Rotation paths and how fast each direction turns (degrees each step)
Each turn is a multiple of 5 degrees from 10 to 175, or 0.
Each row of a path follows its step; steps can be skipped.
path 1
step 0: [26,157,-10,15,43,212,-61,-61,-256,-177,-275,120,-132,-143,72,-63,95,210,224,194,196,-13,-95,-111,-33,-50,-317,112,-213,178,88]
step 2: [29,-39,-104,-282,10,-36,27,-163,144,-73,-305,23,-113,29,173,15,202,-237,177,-91,-103,33,61,96,-14,-252,55,136,179,-399,10]
step 3: [-13,-96,-3,-216,-432,119,-23,22,-90,17,153,-58,-221,-63,262,-156,178,-41,316,114,-2,-44,108,136,-187,-111,125,-38,157,-3,101]
step 4: [-180,134,91,226,-348,-181,-236,226,-61,-46,80,52,-23,6,70,153,270,-105,169,-18,-33,62,-25,144,-109,-61,281,72,-185,153,-117]
step 6: [68,180,-107,27,91,386,166,104,67,205,-51,-59,370,42,13,91,164,102,165,198,-126,203,26,67,-100,0,114,-210,50,-4,218]
step 7: [51,133,62,-75,237,136,30,-296,131,186,-29,5,-20,184,-78,156,0,-125,321,73,-50,14,110,143,-159,25,56,-91,-308,338,8]
step 8: [196,-8,87,-74,-98,-52,293,95,32,40,-178,40,-90,239,-191,-231,-142,-379,50,-13,-58,-90,-121,-2,-86,-146,-101,-118,-257,222,-26]
step 9: [134,229,102,68,1,79,-33,196,145,-92,-303,165,-53,-16,63,-248,9,-167,-49,359,-206,-216,40,-167,196,-192,1,-45,47,23,-39]
step 10: [212,92,31,-173,86,-25,-445,62,-67,-169,-40,-162,33,-86,-96,-5,-32,45,36,219,33,-77,250,52,-26,-335,-138,-88,195,217,-66]
Directions:
[-134,80,8,90,26,30,5,-1,88,-53,-61,85,89,-3,26,35,24,-46,37,-16,-77,-57,77,9,59,82,89,28,12,-33,-125] : 145
[0,-46,-119,27,-8,35,-143,45,100,75,-99,20,-37,67,42,54,84,-42,-70,-3,19,20,-84,-41,76,24,29,38,-62,22,86] : 155
[-52,-161,16,31,36,-8,104,-39,88,16,-78,-55,-97,29,-4,-38,-42,-63,83,86,-9,-16,46,31,90,-108,-46,19,-37,-34,-17] : 55
[9,18,-32,47,-34,-29,-117,-42,18,70,26,-21,-86,-73,-123,110,-2,68,60,128,46,-11,42,42,-24,36,6,-62,-44,41,-115] : 115
[-1,88,-6,86,34,25,25,-12,76,3,107,-108,25,-1,-26,-8,-29,-50,13,47,-61,-91,-162,143,-3,26,-13,24,-10,3,80] : 35
[18,53,57,67,71,-3,-51,151,-52,-32,-19,41,3,-122,32,6,-100,-24,30,16,71,113,-54,34,139,-52,-9,-25,-11,-22,0] : 80
path 2
step 0: [15,84,-115,-38,206,-60,380,-41,-172,146,-122,-305,-7,-212,-62,-103,120,-251,-157,26,-73,-99,-247,130,156,-356,-75,-136,-39,9,75]
step 2: [103,-177,23,65,185,-202,-360,-66,-23,438,5,70,42,72,1,-218,-71,170,-168,122,6,-135,-38,-284,23,-83,195,-124,-267,20,56]
step 3: [-161,151,303,206,189,-89,120,-97,4,-73,-114,-355,-322,94,66,220,-15,-62,10,-69,112,-171,-47,-322,47,-106,-142,-171,73,-145,50]
step 4: [297,-170,51,-295,-6,-2,301,77,-176,97,61,111,7,153,166,213,294,292,161,38,87,-32,-334,47,24,-31,-21,-78,-19,-103,115]
step 5: [75,-126,-164,-12,70,-82,-38,-248,-91,121,-4,37,-191,-188,6,-37,11,-384,-203,147,-217,-286,-280,62,159,247,26,-225,-103,165,53]
step 6: [-190,-202,-114,150,172,166,-142,-28,37,205,-290,-377,31,-200,82,-62,76,116,232,-87,108,-164,-87,-40,231,-176,76,127,234,-27,157]
step 8: [173,77,-136,283,62,-174,228,-63,16,83,28,19,42,13,48,-35,111,-152,-108,106,221,-237,-203,-352,-150,-267,-107,-372,-33,3,7]
step 9: [294,-60,-17,-187,137,98,-26,-165,235,-91,-43,-264,-330,162,149,22,182,209,219,-127,-131,-129,-119,95,251,-25,-125,-138,-115,-147,103]
step 10: [-62,-121,30,-97,92,-39,-176,-263,-252,310,-66,129,-109,-51,-152,255,164,132,20,245,-93,-153,-217,-127,-88,235,328,-12,0,51,63]
Directions:
[5,64,48,-39,-3,4,-48,-94,-1,-21,32,93,-137,74,110,139,27,21,55,-42,-7,17,17,-59,-77,-39,44,-57,-99,-48,23] : 60
[-31,-41,-11,105,-144,-36,57,-84,33,-36,-7,-92,-27,78,-13,75,17,-59,11,-5,23,0,38,-54,18,183,41,-11,29,36,-64] : 170
[17,-82,-67,-1,16,42,-26,54,-111,21,65,83,-112,70,1,-135,21,-61,-63,66,103,19,4,-42,-105,81,10,1,-8,22,16] : 125
[33,24,14,-27,133,51,69,-55,-12,-72,85,53,64,90,-129,11,86,6,11,-12,-24,-111,39,-22,41,77,-57,-27,13,-104,0] : 70
[-34,-126,20,-88,-18,-12,21,-96,-26,69,52,-65,38,80,47,-56,16,17,-105,-38,-23,105,86,66,81,-48,-22,-71,-72,-48,-35] : 155
[117,-81,-147,-40,-46,-3,-85,-84,95,-2,8,54,-76,-14,-85,15,-45,-46,74,26,11,-54,15,115,62,-40,5,-48,16,19,6] : 90
[-42,108,-2,-24,8,-13,84,-207,-67,64,-2,13,-10,-12,-64,-63,-151,10,-21,43,-23,-26,-32,-12,-70,-18,-19,4,16,72,-24] : 140
path 3
step 1: [-57,7,19,176,-31,-363,311,242,-104,-20,-233,143,-279,96,40,-65,-171,-70,-329,130,-188,-137,-165,238,-114,189,15,-74,117,-6,-43]
step 2: [125,-182,60,36,117,-250,338,150,-119,198,-21,-118,-252,-186,107,-194,72,194,-331,87,-268,-130,129,222,-130,-76,-184,89,-20,-52,125]
step 4: [-171,-35,186,-49,190,-30,-86,144,-82,323,220,-335,-285,-146,79,156,94,-61,-76,-212,-98,-58,217,-119,-411,-46,-3,-96,128,-4,21]
step 5: [-315,208,191,-172,139,-59,49,135,23,144,147,17,-162,174,250,236,-99,-221,-177,-16,-236,34,-157,-174,-370,37,172,-130,40,-64,-137]
step 6: [-142,-76,303,-231,132,104,212,66,82,197,-17,-66,151,-70,392,148,66,-200,-193,9,-181,-187,-197,278,-247,29,-24,7,56,-198,7]
step 7: [-238,-116,20,16,-89,-313,162,-80,170,-27,159,90,-48,-62,203,-85,-12,-245,-268,83,-48,-323,-234,334,-110,52,99,-146,-96,-256,-163]
step 8: [-131,-102,49,53,-8,-295,142,59,-14,235,192,-298,-144,-309,178,-183,27,-68,-66,106,171,-267,-55,361,15,-105,76,-154,58,-33,259]
step 9: [-96,99,-67,-16,41,-366,101,12,-212,366,418,-57,-278,216,93,-160,51,50,-177,141,133,-53,-105,23,77,-94,252,-134,-48,-24,87]
step 10: [68,-75,228,-91,145,-40,-83,23,-350,475,101,-184,-189,240,91,154,248,53,-146,-122,99,-115,-47,181,-50,45,146,-35,178,8,129]
Directions:
[-35,54,86,72,95,65,63,39,-39,22,144,-14,-31,45,-74,-56,-29,-39,113,-21,82,-51,105,-84,26,33,55,-39,-11,-23,26] : 70
[-55,-144,22,-38,-4,-15,43,161,11,-68,-11,-52,67,-11,-9,-70,1,-18,-59,112,65,-20,-47,-45,107,51,-49,-67,17,-4,-53] : 55
[46,-57,95,-22,46,110,4,29,-15,72,-65,-123,46,-123,19,25,55,32,50,-27,22,-25,44,87,-6,-9,-62,30,79,34,131] : 175
[-151,-44,8,-40,3,21,-26,-67,79,43,92,89,84,-101,106,-25,33,-85,72,-27,14,36,-74,24,15,-10,46,-54,-56,55,37] : 35
[3,-28,15,-135,31,-91,-14,-52,52,40,0,-15,-82,-23,-129,-69,3,-58,-17,-12,81,141,43,-1,18,-127,-17,-21,60,-49,21] : 65
path 4
step 0: [112,-242,-113,257,110,-331,-41,218,-61,-18,68,62,313,-20,7,75,-73,14,-119,-166,-71,267,177,81,-126,101,267,148,-111,389,-117]
step 1: [-241,5,-78,87,-123,-62,229,-31,-175,7,-127,282,-148,314,-372,96,108,193,261,233,-68,16,189,155,-53,-31,33,207,-46,265,-209]
step 2: [96,276,-230,332,126,-51,136,180,246,141,44,69,-159,75,-3,255,231,-216,-272,-36,-81,-46,259,180,199,25,-28,-2,138,186,-212]
step 4: [25,-70,-162,194,243,-236,-530,116,31,-147,10,132,203,204,-118,74,186,-148,-109,-51,-119,53,90,-49,-63,246,98,-65,-286,64,-151]
step 5: [-75,-7,-166,53,-251,-261,206,-32,-148,-329,61,190,124,156,-94,304,-281,40,132,92,135,-2,34,22,-79,210,224,103,-135,355,-87]
step 6: [-25,79,85,220,134,32,149,207,-189,173,131,134,-65,166,-94,180,275,30,-268,106,145,171,229,305,-42,-32,133,165,-135,65,-410]
step 7: [-43,26,-216,276,-130,51,217,213,72,148,-251,-104,-43,259,-175,132,105,-245,-21,112,-95,-195,35,-311,-3,-65,21,224,195,356,-59]
step 8: [166,176,-201,247,280,-367,-329,198,83,115,-64,126,79,52,-121,-179,70,166,-76,102,67,-68,351,52,-124,44,-123,-33,28,288,51]
step 10: [50,189,-10,41,-40,-326,-29,118,79,-106,259,360,-38,331,-63,348,193,-16,-130,99,297,-51,-113,225,67,69,172,-61,-100,64,-191]
Directions:
[-40,27,71,-2,-113,27,5,60,21,41,62,-69,41,7,14,53,113,-16,-57,-5,55,-87,73,-78,-17,-15,-27,-17,164,-75,-88] : 85
[-2,129,-11,140,11,-17,39,-15,6,-73,-19,-32,-15,-65,76,44,-138,59,-10,-44,95,-54,114,-5,25,73,-56,-44,-2,-6,52] : 125
[-4,-54,-4,53,-28,-15,72,-13,36,-77,33,-90,47,-100,51,15,70,-77,-68,-46,-143,-61,-22,-27,131,50,48,65,-47,68,27] : 155
[-44,-37,93,63,-70,118,58,62,-38,104,-14,79,97,-16,-32,-50,-54,-29,-18,-39,68,42,21,25,-24,72,14,152,-29,40,46] : 60
[67,-20,-33,44,-30,-35,93,-23,-31,106,-95,-90,-46,9,-8,67,30,109,35,-43,-37,80,79,-6,42,-133,-54,104,-19,1,-39] : 65
[-18,28,110,32,37,-49,-123,27,-58,74,-35,-125,31,0,-14,4,-50,-68,-34,28,-16,43,-64,-84,3,-29,-119,-46,4,135,41] : 85
[3,-11,33,-105,5,89,15,48,-49,-52,51,-25,-57,21,-72,48,-36,51,153,72,16,-135,37,-93,72,-2,-15,60,-34,71,44] : 175
path 5
step 0: [156,65,-104,158,-14,20,-218,212,77,-29,147,-255,-62,137,-44,350,-98,-34,-260,53,126,-80,80,322,69,161,27,-284,209,10,-202]
step 1: [257,-32,-70,209,-92,-5,148,365,41,-53,38,-12,55,-116,-129,326,-17,121,-227,-44,-17,-123,260,-185,-253,-248,25,-153,100,40,-27]
step 2: [242,214,-101,288,120,-93,-35,233,-104,159,-79,-108,118,-50,-119,121,269,172,-174,14,-309,-25,42,198,-45,52,126,239,19,217,-39]
step 3: [517,38,-67,-90,40,55,84,-68,-167,-46,-302,-188,149,9,-3,115,52,-118,65,-88,-374,24,65,-184,-139,180,64,-148,82,94,-42]
step 5: [-40,272,199,-118,126,165,-202,134,6,-192,22,-272,61,161,-336,230,-31,-28,288,42,-107,-14,75,-49,-185,154,161,-19,113,-241,116]
step 6: [14,-12,270,-38,-73,-266,-97,148,-150,-292,-27,-218,26,297,-88,221,-98,46,-22,141,176,-256,308,123,34,137,-12,-37,4,108,-158]
step 7: [130,227,104,209,-60,-1,110,75,-69,-319,-13,49,231,127,-200,1,-170,357,-112,251,-59,-212,23,-118,-275,-209,6,104,100,-68,-70]
step 8: [53,335,17,-24,-115,-246,26,-122,-127,88,-201,-35,130,23,74,218,-186,252,-2,83,-275,1,56,251,-151,25,11,351,-18,69,-244]
step 10: [133,401,137,-161,-7,3,-164,-136,80,245,-6,78,94,-77,-94,341,-215,264,8,-11,74,-43,-100,-53,346,41,163,-173,46,-32,10]
Directions:
[-122,-46,50,100,-62,94,-141,64,22,-72,6,-10,-30,60,-2,72,-20,1,10,20,98,-68,57,0,-10,64,-89,-46,4,-68,41] : 60
[-23,40,28,28,-71,4,154,104,107,69,-65,-39,123,24,-6,-37,24,-57,-23,13,0,-105,-60,-9,-10,62,-97,43,-45,-7,-40] : 65
[-35,58,98,-18,26,-52,-6,-65,26,-47,-94,38,-18,55,-46,-26,-183,38,-40,0,52,18,-27,-82,-19,89,45,116,-32,63,56] : 20
[-25,-34,-14,64,14,-4,40,-10,1,-66,94,15,109,-68,-87,-73,126,144,-24,64,91,24,8,-59,71,46,36,28,-19,38,68] : 140
[-75,104,-97,-132,-22,-30,-4,30,130,-18,62,-39,8,39,-5,76,25,-40,28,-33,121,28,-33,-18,-36,12,110,-90,-17,41,17] : 70
path 6
step 0: [249,89,-254,170,-64,-239,-92,-116,209,-144,7,129,81,-107,-103,-37,57,366,-96,314,-108,176,46,67,25,-56,-476,278,80,91,65]
step 1: [63,-292,71,336,-161,225,-16,-314,-112,-286,-134,196,-73,-83,-88,-87,104,24,27,-100,200,-22,-30,-78,134,-70,274,60,-362,279,-24]
step 2: [-173,-19,-111,-190,199,-115,90,12,369,-164,82,159,-257,75,-79,-139,41,260,101,-83,124,-47,-20,-292,-325,117,-239,94,83,170,-358]
step 3: [-37,-353,-271,62,27,70,-184,-243,28,82,204,-93,-8,-123,-78,-139,-243,-149,213,314,-115,95,-34,-58,181,-401,-81,287,-79,174,58]
step 4: [37,169,-23,103,163,31,-239,-29,168,-200,-174,145,225,-274,-244,-69,235,-13,237,-228,-59,-136,-47,-119,-294,147,78,-11,-47,443,238]
step 5: [67,24,-163,73,-251,115,300,-192,-75,49,200,54,-95,-32,265,204,-199,241,92,215,52,-270,-38,-321,-272,-198,-232,26,-66,250,-103]
step 7: [144,-127,-5,234,129,288,137,48,320,-88,140,146,-144,-38,-163,-31,-338,-104,122,-24,128,-232,-100,351,-185,90,-139,-202,-50,343,15]
step 8: [-141,-101,175,-114,-42,11,-5,-28,-245,-123,92,439,-40,-261,-168,57,47,115,56,303,-335,-79,-101,-163,-279,-174,-74,264,281,19,-58]
step 9: [74,-84,-172,98,103,39,339,-26,104,-57,104,102,88,15,-28,13,42,-574,222,-29,43,195,97,-176,-302,-192,158,-20,-340,60,99]
Directions:
[-29,12,34,-75,-59,-49,56,-7,-70,-123,22,-10,-54,-45,36,-14,-6,53,171,-41,-55,-16,-103,49,137,-63,8,-22,-21,-17,47] : 155
[-1,19,-78,-6,-25,-34,23,-54,6,-9,38,96,73,27,-37,81,138,66,-9,93,61,-13,-32,-49,-5,-53,76,-172,-62,-51,4] : 90
[53,24,46,75,-83,40,51,37,-47,-83,-111,17,-13,-2,28,67,85,62,-9,32,-142,33,104,13,-87,-33,62,30,16,88,62] : 95
[77,21,-76,-76,40,-1,36,125,58,-16,-10,-37,-68,-38,-19,2,-21,75,-65,-97,-54,-159,-32,24,-57,7,36,-72,-64,41,-85] : 135
[35,-40,-25,36,-70,-68,79,-11,-11,27,-27,-84,-110,57,-131,94,-109,-23,26,61,37,-23,53,-20,-1,17,-104,-57,-68,10,93] : 160
path 7
step 0: [-114,-142,82,14,19,270,259,-50,226,100,35,183,-236,-91,77,-84,-282,175,-125,-106,-396,11,3,-62,-67,94,229,-100,259,-152,122]
step 2: [-110,48,-5,118,-35,131,200,28,-56,-62,-170,-117,-85,123,-63,-105,77,291,-65,-186,-67,4,-223,68,239,-76,-73,-142,226,-284,518]
step 3: [-502,95,-97,39,23,98,233,-13,15,35,-106,-32,-354,71,-36,-233,-122,92,14,70,-175,43,31,165,-200,179,54,-55,229,-274,26]
step 5: [-447,14,109,211,-183,176,239,-67,8,-39,-1,0,-13,-91,-81,-230,287,281,-178,-57,-65,-48,-164,57,69,-46,-41,-15,-246,-53,266]
step 6: [-222,139,223,-144,10,214,250,-101,-16,-79,235,-105,-360,37,-24,-170,-123,100,-65,-88,154,58,-63,310,72,251,-26,-161,64,-72,241]
step 7: [-270,123,-156,-30,216,217,-54,-81,-1,-273,4,148,-225,54,-213,-35,-106,113,-404,-39,-29,1,-103,254,-300,-102,92,-107,-175,-70,65]
step 8: [-228,-139,212,238,-242,224,56,-226,-17,-15,-68,242,-52,105,72,-31,-207,94,-470,-97,-39,145,-88,56,85,1,-31,80,-106,-4,292]
step 9: [-224,45,167,49,54,-19,161,90,26,259,140,57,-218,-90,187,-41,-91,271,-263,-234,96,-45,-128,195,-90,313,105,-112,-288,-221,80]
step 10: [4,-12,148,27,218,42,37,101,-365,-73,85,73,-95,183,-198,-85,-175,72,-317,-70,163,-65,-18,313,-100,-109,-96,-128,-67,-356,241]
Directions:
[-76,48,49,-9,110,89,-35,52,-45,61,84,53,98,42,-11,95,-3,2,-24,80,-17,-15,-34,-59,-104,-19,-92,-73,80,78,21] : 115
[-123,-27,59,-6,51,-41,-47,-28,-103,35,-134,-8,55,-35,-57,-145,24,-71,-24,95,30,-32,71,32,-34,59,-8,62,-33,28,-41] : 170
[73,92,75,74,40,-101,-26,-83,-38,84,-48,27,-47,-63,-51,48,2,42,20,-65,-18,82,-26,-37,-123,3,-21,106,56,-68,60] : 45
[-32,-38,-59,-9,-153,65,7,-13,-36,-14,-52,130,70,-86,-26,-12,64,-57,-7,-15,-20,23,-47,-56,60,-24,-142,15,39,-78,80] : 125
[-7,146,-125,-84,44,9,49,-16,-95,-37,-109,-47,-94,74,-32,24,-40,-116,26,-16,66,20,-25,12,8,-40,-19,-62,39,9,47] : 90
[-9,64,22,40,-18,67,43,-65,-48,-81,129,-23,-48,-86,-40,-97,62,-17,114,-45,-30,50,68,-4,-37,-73,-51,2,-49,131,-26] : 45
path 8
step 1: [152,-109,-26,-176,-43,-483,227,-188,334,62,-24,-188,-360,-15,66,52,192,-26,-5,-85,162,-100,-21,30,146,-412,113,-140,111,-79,1]
step 2: [-262,97,167,13,-176,-394,-11,113,-194,175,-191,-131,-173,-108,-348,-93,-200,2,222,136,-295,8,46,-132,301,-40,-45,-72,-166,-258,-32]
step 3: [-314,88,-483,-304,-13,-106,134,-85,329,-284,-133,-179,-153,-101,245,65,-55,-120,76,152,-11,12,16,36,36,-25,-13,-124,-296,-120,-185]
step 4: [-167,136,13,103,-139,-64,-75,108,-2,76,-195,235,-147,-311,56,118,-455,-168,-126,248,-52,38,-355,-221,81,-213,-24,244,-5,121,89]
step 5: [10,80,-195,-106,-71,140,221,-353,-83,-467,17,221,-189,-221,-177,-16,-234,205,0,251,73,-136,69,7,-199,129,65,22,64,-29,-297]
step 6: [423,-149,45,-136,75,-5,-95,-154,-54,-4,-183,-105,-276,141,224,217,-95,102,34,136,-169,-64,-367,-206,165,-12,151,383,158,122,-112]
step 7: [329,62,-80,147,-23,-260,288,-46,-468,-328,163,-128,217,46,-152,-148,-131,-66,158,184,-83,206,19,65,72,-149,-26,86,25,72,-275]
step 9: [-140,-123,10,67,-150,-538,-24,98,-25,-92,-101,150,322,175,-368,-91,111,-220,-153,18,99,13,-159,-273,-29,-50,-47,172,-63,78,-250]
step 10: [-9,22,-127,-309,22,-125,157,-159,320,-72,163,80,-320,-15,-456,100,215,-84,-112,30,-19,-120,247,118,138,-354,41,89,-83,84,111]
Directions:
[59,53,-57,41,23,-25,52,-6,16,1,93,-5,49,-111,57,-52,-11,-115,5,-25,0,-21,13,-15,83,-149,11,17,54,141,93] : 120
[-40,-99,38,-39,-31,89,-59,-94,61,34,36,140,4,-49,-87,-23,26,32,-51,94,136,-19,-19,-5,24,-16,48,31,7,105,-30] : 70
[-59,-26,-35,3,88,85,-39,-82,34,-89,117,-38,-31,46,-39,-7,-74,26,32,-21,-92,-97,139,-83,45,56,-14,-47,-49,30,18] : 140
[28,-68,33,27,-79,30,-61,98,-103,-33,-29,-122,39,-153,-60,2,16,-42,-93,27,-9,-30,95,-84,-41,-6,39,-8,-30,5,-64] : 155
[87,14,75,31,37,60,37,-122,-77,-20,19,33,2,33,61,-6,-30,-69,-16,-58,-52,114,-10,-27,-100,44,141,66,-49,57,-65] : 40
[94,56,-63,60,-44,-7,-76,17,14,-16,117,13,118,95,-29,144,16,10,-48,55,-6,-9,41,41,43,18,38,92,85,-50,-49] : 35
path 9
step 0: [-50,299,117,310,43,-245,-215,117,-236,-6,-279,-48,-88,-20,91,302,-276,-72,55,-155,-183,-53,266,263,73,147,81,79,-33,29,74]
step 2: [-25,577,-212,-139,-130,-188,154,19,183,26,-25,-303,159,37,-88,-97,-216,39,6,-79,-50,-149,17,-27,-13,43,-73,-172,-350,-167,-12]
step 3: [-390,86,-237,-123,-151,0,-60,-158,78,238,-23,-109,-147,227,88,-225,3,-221,-111,-232,-13,-92,244,-75,-322,164,39,188,-71,-14,-227]
step 5: [116,-137,1,-213,88,-195,-279,-136,102,189,-111,-25,62,-37,102,3,119,-93,150,28,224,-338,50,-55,159,-108,45,135,47,-472,-325]
step 6: [242,-241,233,68,-142,-139,-232,59,-337,208,-108,246,-144,231,-195,-169,-42,93,203,-51,300,-4,-6,-88,-68,111,-134,82,149,65,-272]
step 7: [275,35,124,-21,-279,-213,-146,43,-4,-102,-46,139,285,85,-46,43,116,280,154,170,-80,213,4,222,408,233,205,125,158,-32,-119]
step 8: [108,-72,-77,199,15,14,-209,-62,37,-235,-384,49,261,204,-3,128,-464,2,-10,40,-127,58,302,34,167,89,-224,-2,135,3,-94]
step 9: [-266,360,139,109,-1,3,-105,-24,190,15,-293,120,39,176,-92,-146,36,253,-68,199,13,27,23,107,42,133,-240,-83,96,429,179]
step 10: [28,399,-42,0,15,-303,134,15,309,83,-144,-114,-174,-22,251,-78,-287,-98,83,116,-225,-33,243,12,68,71,244,-52,54,78,264]
Directions:
[121,49,-47,-114,41,13,-152,-100,-6,-72,16,-81,-80,-10,-64,-14,-9,-93,-26,11,-12,59,-35,10,34,64,-17,-6,-1,-46,91] : 130
[-92,8,-45,-4,-93,38,24,2,45,70,43,-47,30,-28,-44,-41,-51,-142,9,11,132,-33,-45,-32,-13,-21,83,88,-133,-12,74] : 40
[88,10,-13,36,-95,-98,-16,73,58,93,112,-56,20,60,6,-19,-19,0,5,13,-37,-15,-88,-113,-100,79,10,-71,101,2,23] : 90
[-5,-67,110,-13,-79,-54,-73,21,27,45,-58,78,70,-59,65,-20,-25,-21,-63,-14,-70,68,57,-44,62,-20,-66,-40,-58,37,169] : 35
[-47,38,37,26,-36,-5,-26,-2,-46,27,47,45,-145,-25,72,-37,29,9,68,-55,-39,141,19,27,-1,73,168,61,22,95,7] : 115
